Each row has a name. Each question is about the rows just above it.

Y: [160  94 119  92 157 111 174 175]
V: [116 150  89 149 177 171 127 101]
F: [ 94 107 179  94  91 110 172 147]
W: [ 78  90  93  98 125 100  99 123]
U: [147 142  98 174 115 120 123 165]
M: [151  97  78 146 144 147 138 133]
Which entry of W is missing from [ 93  90  98 123 125  78 100]?
[99]
Shuffled V with one entry gone: [177 127  89 149 171 101 116], missing
[150]
V without one entry, shuffled: [101 116 150 171 127 177 149]. Gone:
[89]
Shuffled M with one entry gone: [151  78 144 133  97 146 138], missing
[147]

Netak: [147  83 120 122 101 133 116 123 120 150 142  98 128 118 122 139 117 103
 102  98 148 124 138 157 131 159 113 124 138 119 149 112 173 137 156 123
 112 110 137 127 135 123 142 111 133]
lazo: [126 131 131 102 114  98 140 125 149 121 121 109 129 135 128 153 134 131
  81 106 127 128 100 138 154 135 111 102 135 146 139 126 156 121 148 111
 109 123 137 104 115  77 108 117 185]
saku: [118  84 126 128 113 134 129 120 119 150 135 113 121 109 116 160 116  88
 118 141 143 126 156 124 111 147 136 112 125  98 149 103 135 129 142 139
 132 106 120 146 124 131 150 140 119]
Pana: [167  91 122 136 108 139 139 126 107 142 145 125 143 150 108 128  99 108
 104 143 146 106 120 133 127 133  91  89 110 140 127 104 141 104 109 151
 137 101 111 131 109 100 189 117 139]
Vaka: [139  96 123 129 116 136 132 122 118 144 136 126 131 129 114 140 111 104
 119 136 146 116 132 131 121 134 123 111 118 112 131 110 132 124 119 144
 130 106 121 134 117 122 157 127 135]
mut: [131 103 120 128  94 146 166 109 115 133 121 151 108 162 153 132 117  93
 129  93 146  98 122 121 120 164 104 106 124 139 117 118 152 128  97 154
 131 100 148 112 114 109 142  86 137]
kal: [148 125 138 127 110 153 143 126 104 130 134 142 131 138 156 132 128 118
 114 136 136 110 124 114 114 153 120  98 122 132 129 125 126 127 132 152
 125 137 115 126 122 125 162 105 125]
kot: [152 131 139 130 125 142 129 134 109 128 140 131 144 129 135 126 126 134
 111 154 129 121 123 119 120 131 121 103 119 123 131 125 118 119 136 142
 127 142 104 133 122 126 163 125 108]
rof: [174 136 127 137 123 155 114 136 107 128 150 135 142 140 146  87 126 148
 132 107 135 118 114 148 130 139 111 141 131 145 116 143 142 138 129 133
 116 148 129 119 142 147 149  95  98]
Vakud: [117 150 126 119 134 112 131 127 146 116 116 130 124 135 132 122 139 144
 130 106 121 133 111 134 143 120 129 141 136 149 120 141 132 132 124 112
 121 133 145 112 129 118  94 123 154]
Popi: [140 100 126 108 102 157 121 113 113 151 130 130 118 113 155 145 135 102
 117  82 165 112 124 147 117 171 150 132 141 146 134 129 153 170 147 144
  89 128 146 113 132 153 124  91 129]
daf: [126 123 141 117 107 135 132 127 119 130 131 115 122 116 160 149 140 114
 102 117 127 128 138 123 119 127 128 110 139 131 151 127 148 137 171 126
 115 143 126 126 137 125 129 114 106]
Shuffled mut with one entry gone: [108  94 128 153 112 106 124 104 154 137 146 121 129 114  93  93 115 117
 164 166 146 121 142 109 120 131 131 128 118  97 120 100 152 122 139 103
  98 117 151 109  86 148 133 132], missing
[162]
Which entry of Pana is missing from [126 125 143 106 146  99 127 107 133 128 104 104 133 167 117 136 150 139
 127 109 110  91 151  91 140 137 111  89 139 108 104 120 101 122 189 131
 108 139 142 109 143 100 145 108]?
[141]
Shuffled kal with one entry gone: [125 153 128 162 122 127 129 114 136 104 138 110 118 110 125 130 132 126
 131 143 114 127 138 126 124 125 137 105 132 132 126 125  98 152 134 122
 156 136 125 115 114 153 120 142], missing
[148]
rof without one entry, shuffled: [140 123 139 135 119 155 126 142 142 116 138 148 116 129 131 174 141 107
 128 137 147 148 136 114  87 145 136 130 111 146 132 127 148 150 142  98
 143 135  95 107 114 129 118 133]. Gone:
[149]
Netak without one entry, shuffled: [142 101 139 113 119 157  98 131 124 111 133 149  83 128 137 118 173 120
 103 133 150 122 112 147 142 117 120 112 124 123 110 135 148 127 116  98
 138 123 137 122 123 138 159 156]. Gone:
[102]
kal without one entry, shuffled: [153 115 156 143 114 118 128 132 134 122 132 127 138 110 142  98 126 125
 148 125 104 125 110 137 132 114 125 122 120 129 152 126 131 105 162 136
 130 153 136 126 114 138 125 127]. Gone:
[124]

tifam: [111 126  99 133 157 106 131  99  98 107 148 110  99 134  91 154]
Tal: [151 100  97 103 125 137 127 109 151 115 100 126 118 120 104 132]
pivog: [128 128 128 128 128 128 128 128 128 128 128 128 128 128 128 128]
zoko: [146 117 155 110  75 152 116 159 165 144  86 146 156 110 168  80]
zoma: [150 101  97 103 125 137 127 110 150 115 101 126 118 120 104 132]
ket: [151 100  96 102 125 137 127 109 151 115 100 126 118 120 103 131]
Subip: [107 127 101 132 158 103 129  98  94 109 149 107 101 133  92 154]
Penul: [ 94 117 116  95 159  82  95  76 162 163 130  77 151 106 122 148]
fumod: [ 93 117 116  94 160  81  94  75  87 164 130  75 152 106 122 148]
Gup: [151 100  97 103 125 137 127 109 151 115 100 126 118 120 104 131]
Which entry of Penul is missing from [ 95 117  94  76 163 122 106  95 148 162 159  77 130 151  82]?
[116]
Penul without one entry, shuffled: [ 94 148  95 122 130  77  76 162 151 159 116  82  95 117 106]. Gone:
[163]
Shuffled Subip with one entry gone: [149  98  92 107 109 133 132  94 101 154 158 103 107 129 101], missing
[127]

K: [143 118  99  87 184 130 118 173 164 165 131  75 131 126 141 137 143]
Q: [115 150 123 166 115 123 155 124 141 127 172 133 114 162 133 150 124]
S: [143 118  74  87 184 130 118 173 118 131 131  75 131 126 141 137 143]
Shuffled Q with one entry gone: [150 115 124 162 124 155 133 127 123 150 166 172 141 115 123 133], missing
[114]
S without one entry, shuffled: [ 74 143 143 118 137 118 131 184 118 131  87 126 131  75 141 173]. Gone:
[130]
Shuffled K with one entry gone: [173 141 118 137 143 126  99 131 164 143 118 131 184 130  75  87], missing
[165]
K without one entry, shuffled: [118 184 143 143 130  75 164 137 165 173 118 131 131 141  99 126]. Gone:
[87]
Shuffled S with one entry gone: [126  74 131 118 143 130 173 184 131 141 143 131 118 118  87 137], missing
[75]

zigeb: [160 146 113 139 135 120 108 155 141 166]
ditek: [133 134 179 129 116 138 146 104 146 145]
vafin: [144 124 112 128 121 123 118 132 143 111]
muno: [128 162 157 120 128 130 137  92 149 151]
lani: [154 138 120 132 129 130 112 146 137 151]
Rinul: [157 128 168 140 141 145 156 114 152 137]
Reles: [159 148 115 140 133 116 106 154 141 163]
ginoz: [160 152 116 137 135 138 110 151 140 163]
bif: [128 157 158 118 131 129 139  94 151 155]
Buf: [153 141 117 134 134 130 107 145 134 151]
pozu: [155 137 117 132 135 126 112 146 134 150]
Shuffled Rinul with one entry gone: [145 168 128 114 157 152 140 141 137], missing
[156]
Shuffled bif with one entry gone: [151 129 157 139  94 158 155 118 128], missing
[131]
Shuffled vafin with one entry gone: [143 112 132 144 124 123 128 111 118], missing
[121]
Which entry of Rinul is missing from [168 156 157 152 114 128 141 145 137]?
[140]
Shuffled vafin with one entry gone: [121 128 118 132 123 143 111 124 144], missing
[112]
Shuffled ginoz with one entry gone: [140 116 135 151 163 110 152 138 160], missing
[137]

farog: [ 81 135 147  81  97  76  83 158  87 120  84  89]
lezaf: [162 135 147  81  97  76 110 158 103 145 100 122]
Bemed: [ 81 135 147  81  97  76 110 158 103 145 100 122]
Kolez: [ 95 163  96  85 113 108 108 143 150  97 157 131]
lis: [ 89 131  91  90 105  87 112 150  88 124  87  96]
Which entry of farog is missing from [120  81  76  89  87  83  84  81 147 135 158]?
[97]
lis without one entry, shuffled: [150 124  89 131  91 112 105  96  87  87  88]. Gone:
[90]
lezaf without one entry, shuffled: [ 81 135 158 147 103 145 100  76  97 162 122]. Gone:
[110]
Which entry of lis is missing from [ 90  87 112  91  87  89 105 124  88 131 150]?
[96]
Which entry of farog is missing from [ 76  89  87  81 120  83 135 158 147  97  81]?
[84]

pize: [159 136 123 178]
saz: [146 136 145 101]
nomuz: [152 137 115 100]
Bok: [133 132 131 132]
nomuz without one entry, shuffled: [152 115 137]. Gone:
[100]
Bok without one entry, shuffled: [132 133 132]. Gone:
[131]
Shuffled Bok with one entry gone: [132 132 133], missing
[131]
Shuffled saz with one entry gone: [101 136 145], missing
[146]
pize without one entry, shuffled: [123 136 178]. Gone:
[159]
nomuz without one entry, shuffled: [137 100 152]. Gone:
[115]

